(in the rows, 128 means zero)
One hidden turn or mirror swaps the rows below in pairs. Which row is each named row swapped with?
J24: [198 119 118 112 137 136 125 118 110 163 135  98 146 119 137 118 117 113]
J400: [149 126 158 138 107 128 138 126 160 128 102 144 153 133 128 134 177 116]
J445: [113 130 118 123  93 122 116  89 111 139 125 149 136 131 102 129 142  73]
J308: [164 145 142 105 179 124 136 102 146 142 125 124 127 110 151 110 131  82]
J915: [ 99 132 122 110 138 134  92 125 116 160 115 130 135 133  96 137 135  95]
J22: [186 128 123 118 159 129 128  96 135 151 150  99 143 115 134 131 138 110]
J607: [134 173 121 104 149 150 149 142 114 161  91 122 162 115 148 126 138  95]
J374: [165 130 115 131 104 137 158 101 111 163 118 141 151  99 115  69 157 102]
J115: [172 122 125 137 107 139 155 101 116 169 107 136 142 110 115  67 138  97]
J223: [163 142 119 160 134 121 142 137 112 130 122  83 162 149 123 133 156 108]
J149: [147 145 111 172 126 117 150 134 109 144 132  96 166 153 123 127 149  96]
J963: [115 120 107 109 119 136 101 106 111 146 115 144 126 127  93 131 141  67]
J138: [159 133 139 141 151 113 136 138 130 122 151 162 128 125 150 130 138 116]
J158: [140 166 101 128 133 164 150 127 118 167 104 142 176 122 152 136 145  93]
J788: [159 131 117 109 143  98 126 175 114 140  97 125 136 131 110 108 145  92]
J928: [160  93 121 128 152 117 153 162 104 136  96 138 132 124 108 135 126 101]
J153: [118 142  88 104 111 118 106 103 123 150 101 143 125 132 110 134 151  82]
J386: [171 125 115 130  99 133 160 100 121 156  99 131 148 104 117  70 152 104]
J632: [164 107 103 117 145  90 124 146 131 145 142 134 131 125 121 115 134 124]
J269: [110 120 128 100 121 116 105  97 106 150 112 144 125 144 106 149 149  90]
J29: [124 166 114 112 136 155 162 110 106 167  85 129 159 118 151 133 145  80]
J551: [146 146 113 162 131 123 145 135 109 116 123  91 173 136 124 124 157 101]
J851: [166 123 126 130 105 142 163  98 121 163 108 129 124 117 117  73 158  95]
J849: [139 115 159 132 110 130 139 117 160 125  94 142 145 115 119 131 166 111]
J351: [171 129 156 130 131 118 131 142  86 170 135 113 133 120 116  94 123  92]
J728: [163  98 122 152 139 128 141  94 122 126 109 128 107 139 137 124 104  73]
J136: [159 138 123 108 138  96 120 168 123 153 103 112 142 139  98 106 145  88]
J143: [147 100 126 157 117 131 132 100 113 130 120 126 112 143 149 134 112  63]
J440: [137 114 161 132 104 137 130 126 153 136 100 158 147 119 128 138 165 108]
J852: [145 158  99 114 133 138 162 111  89 173 105 141 167 130 161 125 143 105]
J869: [100 137 105 111 130 117 114 108 106 157 104 145 113 134  95 117 142  87]
J303: [172 121 124 132 106 136 164  95 113 155 106 140 136 113 112  70 150  92]
J805: [131 154  87 112 147 162 145 124 103 157 112 145 151 115 167 115 131 102]
J104: [134 161 121 133 104 153 163 115 105 161 105 143 179 128 156 132 140  89]
J583: [149 133 108 165 139 126 146 132 102 136 126  79 157 145 123 122 148 101]
J980: [143 124 150 138 106 130 145 130 159 135 101 145 135 135 130 130 180 118]
J474: [164 138 133 105 173 132 149 110 143 130 120 140 122 113 161 109 132  74]
J468: [148 103 130 131 171 119 153 141 114 118 120 144 136 129 103 147 129 107]
J252: [140 181 125 111 140 143 155 129  93 143  92 142 158 129 154 107 150  94]
J224: [157 137 120 155 121 124 149 131  98 132 119  73 150 146 129 125 145 115]
J706: [138 120 156 139 113 131 130 130 152 116 110 151 148 125 127 132 177 117]
J525: [129 170 110 111 134 154 141 122 111 168  96 128 150 128 176 130 147 105]
J740: [149 103 127 152 123 128 127  95 129 136 104 130 123 133 139 122  92  66]
J978: [147 104 123 159 135 123 152  94 128 128 112 126 112 148 137 129 101  93]
J605: [158 110 159 109 168 135 158 132 110 156 128 111 138 104 145 118 132  99]
J620: [121 144  98  92 133 116  99 112 125 137 115 148 113 120 104 117 129  85]
J593: [127 152 132 104 124 112  93 101 128 150 105 153 118 144 107 115 129  87]
J562: [149  96 121 160 138 128 133 106 127 132 112 121 115 146 149 134 104  81]

J224 pairs with J978
J474 pairs with J136
J468 pairs with J24
J351 pairs with J138
J605 pairs with J632

One hidden turn or mirror swaps the rows below in pairs. Which row is each named row swapped with?
J708: [135 123 131 148 124  79 154 141 120 112 171 137 169 138 142 123 124 163
 137 139 148 133 128 131 149]
J448: [139 122 131 140 166  85 125 131 149 123  91 117 132 161 124 128 141 137
 123 130 101 138 133 111  69]
J939: [136 124 122 143 144 136 129 166 113  92 163 125 145 115 137 120 194 104
 110 145 135 130 137 131 133]
J843: [115 138 118 144  96 119  77 130 143 137 128 133 156 145 129 135 176 134
 126 135 113 132 127 131 145]
J161: [133  96 124 133 113 104 143 158 115 100 121 153 118 137 133 160 126 124
 105 157 151 138 139  93 111]
J362: [160 141 148 145 164  76 127 137 128 108 120 135 163 135 153  86 114 115
 122 150 144 139 162 119  90]
J521: [129  94 139 134 152 138 140 148 138  93 109 157 157 167 112 113 127 118
 116 101 136 134 130 111  98]
J265: [137 112 139 145 151  56 146 116 132 129 148 122 146 153 123 123 166 129
 123 134 103 117 133 136 145]
J770: [135 139 139 141 164 104 121 149 133 187  83 140 146 147 147 119 138 136
 141 136 116 141 132 118 140]
J300: [135 139 131 129 157 130  90 160 152 102 112 124 128 131 129 150 183 101
  94 140 126 133 138 126 105]
J907: [126 137 122 124 148 131 138 155 138 141 129 161 156 121 154 104 127 102
 137 121  95 138 134  90  88]
J801: [121 149 148 155 150 132  83 134 144 124 143 116 157 164  99  88 151 112
 116 136 134 113 137 138 120]
J332: [135 107 118 144 116 121  91 153 143 129 112 138 130 121 142 102 116 157
 120 132 162 128 130 138  75]
J678: [131 133 129 141 112 138 122 127 139 112 108 150 143 112 120 119 137 146
 127 141 116 135 134 130 192]
J544: [159 128 142 150 122 154 117 139 124 132 144 100 129 101 163 107 165 147
 137 125 136 129 143 145 112]
J968: [130 139 143 150 160  93  94 131 140  98 134 110 163 124 149 108  95 109
 113 114 114 109 138 108 130]
J897: [134 116 113 125 140 106 169 142 151  93 114 120 127 154  91 118 113 117
 121 140 101 123 124 125 134]
J288: [136 121 133 139 106 125 133 130 175 123 118 168 152 172 140 119 128 160
 124 139 153 139 137 131 138]
J859: [159 101 143 134 122 127 147 153 120 123 108 135 112 122 159 123 149 116
 109 158 156 146 144 150  80]
J672: [116 112 139 113 110 132 107 151 144 132 153 122 151 118 157 175 125 103
 122 134 142 123 139 113 114]
J231: [142 135 126 142 119  90 146 126 141 158 133 128 149 108 152  70 148 127
 132 110 115 134 113 121 127]
J354: [114 117 130 143 130 129 134 109 123 155 116 144 152 166 127 117 138 143
 160 133 118 104 125 134  84]
J844: [140 118 100 146 131 163 125 134 141 143 130 141 151 127 113  94 104 132
 132 131 144 118 133 138 155]
J669: [130 122 134 132 106 150 129 101 162 108 112 133 159 161 129 137 130 149
 128 133 103 123 132 112  96]
J520: [130 132 144 133  95 119 103 155 107 122 116 136 158 128 147 129  89  87
 126 135 148 145 133 121 130]
J69: [129 103 136 147 120 130 144 119  71 133 153 127 130 133 111 125 137 114
 109 148 118 137 129 148 123]
J936: [135 136 130 136 174 125 149 161 160 109 127 127 132 147 116 105 110 134
 124 144 138 138 133 115  67]
J403: [139 120 121 148 150 131 113 163 114 135  95 132 141 118 127  92 154 103
 128 124 122 117 127  94 168]
J179: [139 120 140 127 165  84 106 114 134 122 118 107 149 152 115 114 130 159
 105 134 153 129 117 139 158]
J250: [150 145 162 123 137 108 143 184 113 111 126 101 144 119 149 117 144  92
 145 132 144 155 147 125 132]
J717: [131 127 141 142 172 106 138 158  98 135 145 140 146 117 159 103 129 104
 152 142 177 140 131 135 124]
J489: [155 151 129 163 146  95 131 140 102 133 121 107 140 143 130 112 186 141
 142 165 132 155 146 144 115]
J892: [130 119 150 140 132 123  82 144 151 119 128  97 130 111 166 115 155 116
 105 146 143  93 133 143 130]
J829: [132 132 144 112 157 109 135 144 156  75 129 116 126 106 175 120 141 139
 133 124 137 114 131 107 112]
J882: [131 131 132 136 130  79 139 152 125 164  72 133 160 138 132 119 147 137
 140 131 108 125 122 127 146]
J646: [146 125 140 130 134 117 115 164 125 112 103 122 150  95 116 100 121 104
 115  85 109 129 121 115 116]
J393: [147 144 117 152 122  78 124 148 117 118  96 127 108 115 144 139 116 121
 100 164 125 134 160 140 104]
J307: [132 125 125 139 131 135 134 125 154 137  87 144 145 157 129 115 178  96
 127 137  86 121 130 128 137]
J221: [163 151 125 135 140 134  97 124 120 149 152 126 131 117 160 131 152 128
 101 143 114 154 139 138  92]
J855: [115 123 114 127 171  99 131 110 144 113 140 149 142 155 118 146 117  98
 104 143 105 133 112 115 140]
J559: [117 105 158 121 119 118 118 156 142 101 102 134 127  88 162 141 110 136
 131 137 146 116 140 116 111]
J526: [117 126 137 146 151 116 140 116 127 101 125 161 126 147 139 176 146 117
 113 174 138 135 158 114 113]
J229: [126 131 118 152 143  94 126 133 117 138 115 124 106 134 141 155 124 130
 108 196 130 123 149 137 104]
J879: [125 110  88 133 112 106 139 157 143 138 143 142 130 108 131 115 116 123
 128 129 112 109 103 130 153]
J512: [143 112 142 144 199 135 132 141 125 152  99 139 144 112 142  99 156 133
 128 131 139 123 122 120 140]
J662: [110 148 146 155 151 123 125 123 128 125 142 105 156 143 114 163 145 102
 131 177 140 134 150 144 141]
J938: [118  98 124 135 112 112 115 113 153 137 128 150 151 137 101  96 134 145
 156 134 146 118 115 140  93]
J957: [144 144 136 130 115 114  67 123 148 129 155 131 143 104 138 123 159 109
 119 135 131 160 139 134 108]
J516: [136 121 130 138 194 121 148 154 175 151 123 130 142 122 130 122 111 140
 133 127 145 142 130 130 105]
J177: [138 135 153 136 136 128 138 103 120  78 117 125 144 156 125 112 139 150
 131 128 142 137 131 132 169]
J245: [126 134 145 146  88  85 132  95 119 112 130 122 139 136 139 120 113 103
 105 145 127 136 138 123  91]
J148: [141 124 123 130 193 108 129 154 153 129 125 145 144 108 129 108 104 127
 136 124  89 143 136 130 132]
J486: [124 148 158 146 152 121 130 146 118 132 154  96 144 156 107 136 182 112
 132 138 121 146 129 138 145]
J597: [114 118 158 136 141 100 136 141  92 109 143 128 161 132 124 155 124 116
 150 177 128 141 150 151 130]
J810: [128 132 119 137  82 104 159 154 109  91 141 147 151 118 104 137 143 125
 133 143 128 134 135 129 124]
J484: [118 160 125 137 153  75 111 144 157 101 135 131 137 139 162 124 141 134
 149 145 161 119 164 113 119]
J858: [133 110 129 146 142 136 142 160 133 121  97 154 140 160 101 112 167 150
 141 137 168 132 131 149 113]
J713: [131 125 142 125 137 104 126 165 164 129 175 140 141 152 128 127 153 153
 114 137 158 138 128 130  83]

J177 pairs with J829
J229 pairs with J770
J936 pairs with J486
J489 pairs with J448
J544 pairs with J669
J393 pairs with J882
J672 pairs with J844
J245 pairs with J231

